Rotation paths and how fast each direction turns (degrees per step):
Each turn is a multiple of 5 degrees from 10 to 175, or 0.
Each row of a path follows its step; steps can be skipped.

step 0: 11 3 2 -3 21 9 9 4 -23 7 -28 0 3 2 8 -11 -13 5 11 -13 2 13 3 14 -12 -2
 -1 3 -1 10 -3 2 2 -6 9 11 6 2
step 1: 1 5 -5 -2 -17 -1 -14 9 -7 -5 5 6 17 -16 -5 5 0 6 -15 -13 16 -8 -3 -4 8 3
 4 -5 -8 20 8 19 11 -3 -2 -5 16 13
step 8: 2 -4 5 -15 -12 1 -20 -11 -6 0 6 0 -4 -3 -17 4 -4 4 -4 -18 19 4 2 1 4 1 6
 0 25 8 -3 -1 8 0 -1 -13 12 19
step 12: 0 12 15 11 9 -14 -6 4 -4 18 -7 -1 20 -16 -2 -13 -13 -8 8 -9 5 -14 3 3
 -11 -14 6 8 -2 -4 5 -5 -8 4 2 4 7 -19
step 18: 4 -8 9 -7 6 -7 9 12 -4 23 5 15 2 -1 -19 -17 -4 21 -1 -13 -7 4 3 -5 3 -7
 10 -7 -22 1 0 2 -5 -11 6 2 8 3
step 21: -3 -12 3 6 -9 3 -19 1 16 -17 1 7 1 6 -1 7 3 19 -7 -1 6 -12 6 -21 10 -12
 5 0 2 8 -5 1 -16 -23 4 -4 9 1
step 22: -15 5 20 -5 2 7 -1 -7 -11 0 -11 -4 -18 12 12 -4 29 -2 17 -2 0 0 -2 0 9
 -7 7 5 5 -11 15 -6 7 1 2 -7 -5 -11
step 25: -3 0 13 -3 -3 -8 4 -9 -5 26 -18 7 0 -2 -12 -11 -2 11 3 -10 -1 15 14 16
 10 7 1 -9 8 2 6 10 -2 -7 12 16 3 -6
step 27: 4 -3 7 10 4 3 -21 5 -13 -6 19 15 -11 1 9 11 0 -2 0 13 12 -11 -5 -6 1 -3
 -1 5 1 -7 -25 0 14 -3 9 11 8 -14
step 29: -14 2 -1 -3 13 16 11 5 -7 -5 -26 -3 15 13 9 -9 16 2 11 2 6 -5 -10 -6 0
 -9 2 5 -16 -3 8 -5 -10 15 4 -12 2 -2
Directions:
0 -8 2 -2 1 -4 5 -1 -3 2 5 -1 -3 -1 4 0 4 7 -2 4 -3 -1 -1 -2 3 0 0 -1 -4
 -1 7 4 3 -1 1 -4 -3 -3
90
-2 -3 -2 -2 5 -2 -1 5 3 7 -1 1 1 1 4 1 1 -2 -7 -6 0 -4 3 -1 -3 2 -3 -4 5
 -4 3 4 1 2 1 3 5 4
60
3 -5 -5 0 5 -1 5 -2 -1 0 -3 -2 1 -1 -1 -5 -3 4 2 2 7 -2 0 1 -5 1 -3 5 5
 1 1 -6 -3 2 1 -5 0 3
125
2 2 -4 2 -4 -1 4 0 -1 -1 3 -5 0 0 -1 1 10 0 2 -1 5 1 -1 -2 -4 4 2 4 0 -1
 -1 3 -3 0 2 4 8 -4
140
2 -2 5 2 0 7 4 -1 4 4 -2 -5 -1 -2 -2 -2 0 -4 1 0 0 0 -7 5 4 -5 -2 -1 3
 -5 3 5 -5 0 -2 -2 1 -4
110
5 -3 1 2 2 -5 -5 -1 1 -3 -1 5 2 -3 -5 -5 5 -3 -3 1 0 3 1 0 3 4 2 -3 0 -6
 0 -3 1 -5 -3 -6 5 -1
110
2 0 -2 2 1 4 -1 -2 1 5 7 3 2 3 0 2 3 6 1 -5 0 7 4 7 -2 -3 -2 -1 1 3 -2 0
 1 -1 -7 -3 0 -1
145

step 6: 3 6 -9 -3 12 7 -20 -3 -5 6 -18 3 0 -2 -11 -12 -20 6 -13 -2 -13 8 -2 -12
 0 1 9 4 3 8 -5 5 0 -10 6 22 9 17
step 7: -10 -1 -1 15 -10 2 -3 -10 -10 -16 -10 11 2 -8 -2 -16 -8 15 -3 12 10 -2
 -12 -2 1 -17 -2 0 19 5 4 -20 2 -5 -4 2 15 0
step 8: -9 14 -6 -18 9 5 14 -3 -14 3 -6 -3 5 -7 7 -4 -4 11 -12 10 -25 2 -4 -6 4
 -16 6 2 4 16 14 -9 4 11 0 2 -11 8
step 10: -14 1 -6 9 21 5 4 11 1 -9 -19 13 12 5 -2 -11 10 13 13 10 -7 -8 -7 13 8
 -18 -4 -13 4 7 2 -8 -8 -1 0 4 -2 -8
step 12: 9 6 12 19 -6 4 6 -3 4 -2 -22 20 13 3 -10 -7 10 2 -8 -10 4 -7 -20 -14 -6
 -6 0 4 -5 6 7 -10 0 0 -12 17 2 1
step 17: -11 3 2 -3 19 7 -1 4 1 6 -12 19 -1 -3 -3 -18 7 -8 -25 -8 4 -1 -6 -1 3 11
 14 -7 -6 22 2 -15 -1 3 1 13 1 3
step 18: 1 -2 -4 10 1 7 -20 -2 4 -17 -14 0 -2 4 -10 -18 -2 -10 -17 3 -9 6 5 7 4
 -24 -4 -1 8 14 12 7 -6 1 -8 -7 11 -8
step 19: -8 0 1 -1 -1 -11 11 -12 0 -5 -4 -12 3 3 -10 -9 25 20 -16 -7 1 1 -14 7 15
 -14 10 2 4 14 3 -11 2 14 2 -1 -5 6
step 22: 2 -7 5 -2 15 6 -11 -6 3 6 7 2 4 0 -6 -6 9 15 -2 -15 -19 12 -13 4 0 -4 12
 -13 4 14 -14 -16 9 6 10 13 -10 -11
step 29: 2 25 5 2 3 2 -7 2 12 -16 -14 1 13 2 0 -11 8 -3 -9 -20 -11 18 12 -4 -1 0
 -13 -14 3 6 5 -6 9 6 -10 8 1 -8
Directions:
-5 0 -4 -3 2 2 1 -2 -2 0 4 2 -3 -3 2 3 -9 -3 -3 5 3 4 -3 1 0 2 3 -1 4 4
 3 -2 -1 0 3 1 7 1
40
-5 -5 -2 4 -2 2 -2 1 6 1 2 -1 3 3 -4 -3 0 6 3 5 2 3 -2 -6 4 0 -1 2 1 -2
 4 1 -1 1 5 -2 1 -8
125
-1 3 -4 1 -6 10 -2 4 0 -5 -1 0 5 2 0 3 2 -1 2 1 3 3 2 6 0 -2 -2 0 0 -3
 -1 -3 -2 -3 -6 1 5 0
130
4 -8 -2 4 -5 -1 -2 -3 -5 -6 -4 -1 -3 -4 0 -1 -5 -4 1 -1 -1 3 2 0 2 1 0 7
 -1 -1 -4 0 -1 2 -1 -5 -1 -3
155
4 -1 1 2 -2 -3 -2 -4 -1 0 4 -2 1 0 5 6 4 0 -6 0 -8 2 -3 -3 -2 -3 -3 -2 5
 -2 5 -6 -3 1 -1 0 1 -4
100
-5 1 -9 -2 -3 -2 0 3 3 1 0 4 0 0 3 0 3 -3 -2 -4 -2 4 3 -9 -6 1 4 4 0 1
 -1 0 -3 -1 -2 -1 -3 2
125

step 2: 4 -4 7 -8 13 -8 0 2 4 7 9 -14 -2 5 5 5 20 -3 4 -9 -10 24 2 1 -14 -5 -13
 -4 8 -7 -3 20 -4 1 0 13 5 1
step 11: 1 -16 -10 -5 -12 5 -4 -9 11 28 -15 -3 15 -2 9 6 1 3 -7 -12 -2 -3 -2 9 5
 0 -11 -5 -13 1 -5 5 -10 -3 4 -8 -11 -6
step 12: -4 -7 1 7 3 -10 5 -11 5 10 -29 -4 4 9 1 13 10 -5 8 3 1 -7 2 8 -18 -2 -10
 11 -7 -5 -12 16 7 -7 5 -10 2 -4
step 14: -4 -18 0 6 1 -5 -3 1 11 2 -6 -14 -9 -3 -3 -3 16 -19 -3 -1 -12 0 -6 -3 2
 3 10 -9 6 20 -16 6 -2 1 -21 7 0 9
step 19: -4 -2 -9 -4 -11 -10 6 -12 22 19 11 7 -4 3 0 -7 11 1 9 -19 -6 11 3 16 6 1
 -11 12 6 -1 -13 1 -2 -6 4 -6 -4 1
step 22: -7 -19 -6 -2 6 4 -4 1 -4 18 -6 -12 13 -1 5 3 3 -17 10 -6 -6 -7 1 -1 14
 -2 -12 -1 -13 20 0 9 5 18 -5 3 -4 2
step 24: -10 -2 -6 -6 -4 -17 1 -4 -1 2 -9 -21 16 -7 9 10 15 -2 -8 5 -8 21 -1 8
 -11 -12 6 6 -7 -9 1 -5 -7 -2 -11 7 -3 -2
step 25: 5 -17 -11 1 -18 -4 7 -4 7 6 0 -19 -4 2 -3 14 18 -9 -12 12 -4 1 3 7 -2 3
 5 1 19 -3 -8 0 -5 3 -9 -13 -9 0
step 27: 8 5 -1 2 9 4 -2 8 11 -1 5 16 -1 -13 12 -7 20 -20 2 -14 -9 20 12 7 4 -7
 -3 -2 9 3 -3 3 -2 0 -2 -11 -12 5
step 28: 0 -8 -7 8 2 12 -19 7 8 2 -18 2 -1 -20 6 -6 0 -9 -12 -1 -7 13 7 -9 5 12
 -10 4 2 7 -10 1 12 -4 2 4 -15 -10
Directions:
-2 -3 -1 0 -3 2 0 4 3 0 -1 5 0 0 -1 4 5 -4 -2 -2 7 -1 -5 7 5 1 -1 4 -3 4
 1 -1 0 1 -8 -2 0 3
135
3 2 -1 -2 0 -5 2 4 4 2 0 3 -5 -1 -4 0 0 -3 -4 -3 1 -1 5 -4 -5 -5 -2 -3 0
 6 -5 -3 7 2 0 -1 3 3
55
2 1 1 0 -3 -3 -5 -5 4 -4 4 -1 -3 5 -1 -3 4 -3 -1 -1 -1 1 -7 2 -3 1 4 1 7
 0 1 4 2 4 4 2 2 5
60
0 7 -2 0 0 -1 -2 -3 -1 5 1 3 -1 2 -3 -4 -6 2 0 0 3 -1 0 7 0 1 -6 -1 1 3
 0 5 1 1 -1 6 -7 -5
35
2 -7 -3 7 -7 0 1 2 -2 0 -3 1 3 1 0 -5 -3 -1 0 1 4 -3 -1 -5 0 5 -1 -1 4
 -1 -8 2 0 -1 0 2 1 1
130
2 6 -3 2 4 -1 6 -3 0 1 0 -1 2 5 2 0 0 -3 2 -3 4 1 7 3 5 5 1 2 -4 -1 -1 4
 1 0 4 -2 6 6
100
